[[0,52,0,-33],
[10,47,-1,-29],
[20,25,-1,-15],
[9,49,0,-31],
[-7,-48,0,34],
[-34,8,3,-4],
[28,8,-2,-4],
[-16,-29,1,21],
[21,23,-2,-14],
[2,55,0,-35],
[-19,-22,1,17],
[-29,-2,2,3]]
->
[[-34,8,3,-4],
[-29,-2,2,3],
[-19,-22,1,17],
[-16,-29,1,21],
[-7,-48,0,34],
[0,52,0,-33],
[2,55,0,-35],
[9,49,0,-31],
[10,47,-1,-29],
[20,25,-1,-15],
[21,23,-2,-14],
[28,8,-2,-4]]

[[40,13,-39,16,-38],
[-9,32,24,-16,9],
[-4,-14,16,23,19],
[64,8,-45,-18,-24],
[21,28,-17,30,-33]]
->
[[-9,32,24,-16,9],
[-4,-14,16,23,19],
[21,28,-17,30,-33],
[40,13,-39,16,-38],
[64,8,-45,-18,-24]]

[[10,-1],
[31,-46],
[-10,38],
[36,25],
[-16,1],
[41,-34],
[-7,58],
[7,-8],
[14,47]]
->
[[-16,1],
[-10,38],
[-7,58],
[7,-8],
[10,-1],
[14,47],
[31,-46],
[36,25],
[41,-34]]

[[44,53,20,52,35,31,-28,-12],
[5,2,47,27,63,15,19,-30],
[-7,4,3,4,-4,-4,0,-3],
[-25,58,34,54,-19,-8,18,14],
[55,-28,-21,-28,40,27,-11,7],
[-12,33,28,36,3,1,9,-3],
[-62,39,47,43,-30,-25,46,14]]
->
[[-62,39,47,43,-30,-25,46,14],
[-25,58,34,54,-19,-8,18,14],
[-12,33,28,36,3,1,9,-3],
[-7,4,3,4,-4,-4,0,-3],
[5,2,47,27,63,15,19,-30],
[44,53,20,52,35,31,-28,-12],
[55,-28,-21,-28,40,27,-11,7]]

[[-7,-24,-28,-48,26,-14,-28,-15],
[-26,60,1,-9,27,-12,6,-66],
[-24,3,-36,-26,34,16,-19,6],
[10,23,-15,-35,32,-35,2,-41]]
->
[[-26,60,1,-9,27,-12,6,-66],
[-24,3,-36,-26,34,16,-19,6],
[-7,-24,-28,-48,26,-14,-28,-15],
[10,23,-15,-35,32,-35,2,-41]]

[[26,5,-46,-9],
[-12,-1,-4,-9],
[-10,21,51,12],
[25,-1,-5,-17],
[-22,-3,-4,34],
[15,29,-11,6],
[-7,-10,31,-3],
[4,0,-9,31]]
->
[[-22,-3,-4,34],
[-12,-1,-4,-9],
[-10,21,51,12],
[-7,-10,31,-3],
[4,0,-9,31],
[15,29,-11,6],
[25,-1,-5,-17],
[26,5,-46,-9]]

[[5,-19,13,-11,-9],
[-62,-12,-2,39,-13]]
->
[[-62,-12,-2,39,-13],
[5,-19,13,-11,-9]]

[[46,39,-52,-4,-6,-23,-43,-16,-13,-25,4,-46,-65,-12,-46,-50],
[11,4,26,-27,-32,50,-42,-10,34,44,-37,47,13,0,32,0],
[50,18,-36,-7,23,-43,18,15,-17,-41,4,-66,-27,-35,-38,-24],
[34,-10,19,-3,31,-29,59,39,6,-28,1,-39,47,-36,10,28]]
->
[[11,4,26,-27,-32,50,-42,-10,34,44,-37,47,13,0,32,0],
[34,-10,19,-3,31,-29,59,39,6,-28,1,-39,47,-36,10,28],
[46,39,-52,-4,-6,-23,-43,-16,-13,-25,4,-46,-65,-12,-46,-50],
[50,18,-36,-7,23,-43,18,15,-17,-41,4,-66,-27,-35,-38,-24]]

[[-15,-11,-10,7,0,1,-1,-7,1,-2],
[-17,-27,-19,-8,-19,17,-12,-13,11,9],
[-4,-27,-12,-19,-19,18,-17,-7,16,11],
[-16,-19,-17,2,-17,11,-5,-9,4,11],
[15,-39,-10,-57,-34,39,-22,18,39,36]]
->
[[-17,-27,-19,-8,-19,17,-12,-13,11,9],
[-16,-19,-17,2,-17,11,-5,-9,4,11],
[-15,-11,-10,7,0,1,-1,-7,1,-2],
[-4,-27,-12,-19,-19,18,-17,-7,16,11],
[15,-39,-10,-57,-34,39,-22,18,39,36]]
